Each scene shows the same named points in several views, each turned, perhaps mirrored, and shifted as a whole.
A view may leave some points out, and in a few views one point is out of place. Which views, in the order they come, and which point in each? Write no view if none.
Scene 1:
In the rows, zero is written as 128.
A:
  Gagi [ 63 226 141 133 124 102 126  68 154 142 160 119  93 158  57 147]
  Vitig [ 72 227 129 153 100 106 131  84 177 179 165 139  91 155  62 128]
  zov [ 72 227 128 152 100 109 132  86 171 181 165 141  89 155  66 127]
  Pum [ 62 227 140 137 121 100 126  69 158 146 161 120  93 157  57 144]
  gok [ 74 226 128 153 101 110 133  86 172 181 164 141  90 156  65 125]
  Darus [ 54 229 124 144 112 108 125  79 141 174 167 137  94 169  81 125]
  Duge [ 57 228 122 151 105 109 125  83 151 184 169 143  93 167  79 121]
  Kelot [ 58 229 138 143 114  97 123  72 166 153 166 123  93 158  58 142]
  gal [ 59 228 124 146 110 109 127  81 149 175 166 138  93 165  77 125]
  rofo [ 65 227 126 153  99 106 129  84 171 182 167 141  91 159  67 125]
  kavam [ 76 225 141 139 116 107 133  75 168 151 158 124  90 151  53 143]
  rofog [ 58 228 124 137 121 115 126  77 126 167 164 135  93 171  84 127]
  Botan [ 65 226 138 134 121 106 127  71 155 147 161 122  92 158  59 144]
  Lev [ 62 227 124 146 112 113 127  81 144 176 166 138  92 167  79 125]
B:
  Darus [147 144 135 165 131 105  62 158  87 127 172  98 151 129 145 123]
  Botan [148 138 135 163 129 127  58 167  85 130 167  99 138 124 117 154]
  gok [163 125 135 163 131 114  77 145  96 128 167 101 159 125 152 151]
  zov [163 126 135 165 132 115  76 146  96 128 168 102 159 125 152 150]
  Pum [152 139 135 162 131 130  56 171  86 131 166 103 136 122 117 157]
  Duge [155 139 135 166 133 103  70 153  91 128 172 101 158 128 155 125]
  gal [150 140 136 165 131 107  67 155  88 128 172  98 154 127 146 131]
  kavam [155 127 136 163 128 131  65 159  90 130 164 100 141 122 121 168]
  rofo [166 128 134 164 132 113  75 150  97 128 167 104 160 125 156 145]
  Kelot [161 139 133 162 133 129  58 171  92 130 164 106 140 122 128 152]
  Lev [146 140 137 165 130 105  67 153  86 126 173  95 154 128 143 129]
  rofog [134 147 139 166 129 103  59 158  79 126 177  91 148 129 132 120]
  Vitig [169 125 133 164 132 118  76 148  97 130 166 105 157 125 152 153]
  Gagi [147 141 135 163 129 130  54 171  84 130 167  99 133 122 111 155]
C:
  Lev [ 99  80 152 117  92 141 151 164 168 113 174  80 142 135 119 139]
  Duge [104  83 138 116  93 139 153 163 173 116 171  82 143 135 114 139]
  Pum [101  67 178  98 104 151 149 169 167 109 154  96 125 121 138 141]
  Gagi [ 99  64 185 100 104 153 149 169 166 109 155  95 126 121 140 142]
  zov [105  86 132 106  90 135 155 162 163 103 160  97 131 129 125 134]
  Kelot [107  69 165  96 105 149 150 168 172 112 151  98 126 120 133 141]
  Vitig [108  84 130 102  92 137 156 163 164 104 156 101 129 127 127 134]
  rofo [107  85 130 106  92 136 155 163 168 108 160  95 134 129 122 135]
  kavam [ 99  73 168  97  97 144 151 166 156  98 153 103 121 121 143 136]
  gok [105  86 132 106  90 134 155 162 161 103 160  97 132 129 126 134]
  rofog [ 93  74 171 123  93 147 149 164 169 118 180  72 146 138 119 142]
  Darus [101  78 154 117  95 144 150 165 175 119 174  77 143 134 117 141]
  Botan [ 98  67 179 102 100 150 150 168 164 108 157  94 127 123 138 140]
D:
  zov [111 106 124  53 156 146 122 115 145 121  92 159 140 147 123 153]
  gal [110  93 121  47 137 137 120 112 140 117  91 172 137 147 116 136]
  kavam [123 108 146  63 130 138 110 120 150 120  75 156 137 146 114 168]
  Duge [106  94 117  43 145 140 125 111 141 118  95 170 139 146 118 132]
  gok [112 107 123  52 157 147 121 115 144 121  93 160 141 146 123 153]
  rofog [111  81 119  47 117 130 110 108 135 113  88 182 134 146 108 132]
  Botan [122  99 146  59 117 131 111 121 149 116  72 163 136 147 109 155]
  Darus [107  88 120  44 131 134 120 112 141 115  90 174 137 146 113 130]
  Gagi [123 101 150  59 111 129 111 122 151 116  70 163 136 147 106 155]
  Lev [109  89 118  47 136 138 117 110 138 115  91 173 137 146 114 137]
  Pum [122 104 150  58 116 131 113 123 151 118  72 161 136 147 109 154]
  Kelot [119 108 148  54 126 132 121 125 154 118  75 157 139 147 111 148]
E:
  Lev [119 155 101 131 143 145 153 140 120 123 131 132 126 135 117 135]
  zov [119 142 109 142 142 140 140 155 105 128 116 130 117 144 119 135]
  rofo [119 141 107 144 145 140 140 154 108 124 114 132 117 138 118 133]
  Gagi [130 171 102 129 131 130 166 134  74 133 136 122 120 135 113 147]
  rofog [121 167  96 123 142 145 165 128 123 124 142 132 130 133 115 138]
  Darus [120 157  98 132 146 144 157 134 121 120 131 134 126 127 116 133]
  kavam [126 160 108 134 130 133 151 147  74 136 127 123 116 149 117 146]
  Kelot [129 159 103 138 137 131 158 140  78 128 123 124 116 127 114 141]
  Botan [129 167 103 129 132 132 162 136  79 133 133 124 120 139 114 144]
  Duge [118 142 106 142 146 143 142 153 116 123 116 133 120 136 118 131]
  Vitig [120 141 109 144 142 139 138 158 100 127 112 130 115 142 120 135]
  gal [120 153 101 135 145 143 153 140 118 123 127 133 123 132 117 134]
  gok [118 142 108 142 142 142 139 156 106 127 117 130 117 145 119 134]
  Pum [129 167 103 132 132 131 163 137  74 133 129 123 118 133 113 145]
Moved in: E
  out of place in E: Duge
